(in the rows, 128 means zero)
One turn sends every row of this set to another row. A few are shown first. Where does it send the rows asked after them?
Z318: [133 107 112 115 133  97 126 118 162 120 108 127  95 106 113 143 120 154]
Z951: [ 94 139 116 127 166  92 155 110 139 116 130 124 112 117  90 142 131 151]
Z363: [ 76 141 121  98 118 130 127 134 144 109 102 121 142 113 106 126 174 141]
Z211: [121 103 116 117 136  93 131 127 158 118 107 130  92 108 119 133 114 148]
Z848: [100 137 124 111 120 102 140 151 148 154  98 108 109 121 126 119 146 156]
Z37: [ 85 132 119 113 133 135 137 123 135  96 146 113 132 137 114 131 157 134]
Z865: [120 135 114 109 142 109 142 119 149 120  68 139 103 126  91 124 128 156]
Z560: [ 89 138 117 120 129 135 131 105 143  87 116 144 125 139  99 125 131 128]
Z159: [ 80 110 112 112 112 151 143 126 150 128 121 126 122 141  87 154 146 156]
Z759: [112 136 116  93 152 128 169 141 183 131 120 112 112 115  92 127 128 127]
Z176: [ 84 137 114  96 128 137 133 118 123 121 123 130 124 161 109 150 153 140]
Z474: [ 75 132 106 126 123 128 118 134 124 118 131 118 132 129 115 140 153 144]
Z727: [109 159 122  77 144 109 147 111 166 132  84 134 117  97 111 135 146 137]
Z406: [114 146 119  96 155 125 156 134 189 135 123 119 116 107  87 131 128 129]
Z631: [114 120 104  93 102 131 120 108 141 104 117 121 120 134 130 153 152 138]
Z477: [ 90 141 129 116 122 102 172 115 146 149 112 117  97 132  93 141 140 138]
Z215: [ 99 154 119  75 147 107 153 112 163 139  92 138 112  99 118 142 137 130]
Z113: [119 142 101  90 176 116 145 112 147 126 124 125 120 133 123 148 125 166]
Z327: [120 121 130 105 113 125 127 128 137 109  92 124 129 100 121 146 109 171]
Z748: [112 138 149  83 137 113 133 120 134 106  94 141 128 125  89 149 113 147]
Z702: [131 148 104 100 138 120 148 129 155 120 115  96 119 119 145 120 140 151]
Z304: [ 81 146 113 105 115 146 142 110 137 117 130 122 127 139 131 138 151 130]
Z771: [115 134 108  98 150 108 147 129 139 120  65 135 108 127  95 127 132 158]
Z826: [ 78 120 119 103 132 135 118 126 132 118 130 135 127 145 130 139 148 160]
Z453: [119 119  98 116 131 121 155 131 168 134 112  98 111  89  90 150 142 157]
Z202: [ 86 132 108  94 144 135 106 133 161 120 143 135 142 124 112 150 136 137]
Z960: [101 162 136  87 115 138 151 133 150 131  91 122 140 106 100 144 118 135]
Z687: [114 135 139  84 135 136 151 128 163 107 133 110 141  93 103 154 118 145]
Z28: [114 122 129 119 111 119 138 143 141 116 119 105 128 105  78 157 111 143]
Z833: [117 118  90 114 133 113 159 129 156 126 112  96 111  86  99 155 140 148]

Z474 turns into Z37
Z960 turns into Z748
Z113 turns into Z848
And these:
Z631 turns into Z159
Z211 turns into Z833
Z727 turns into Z865

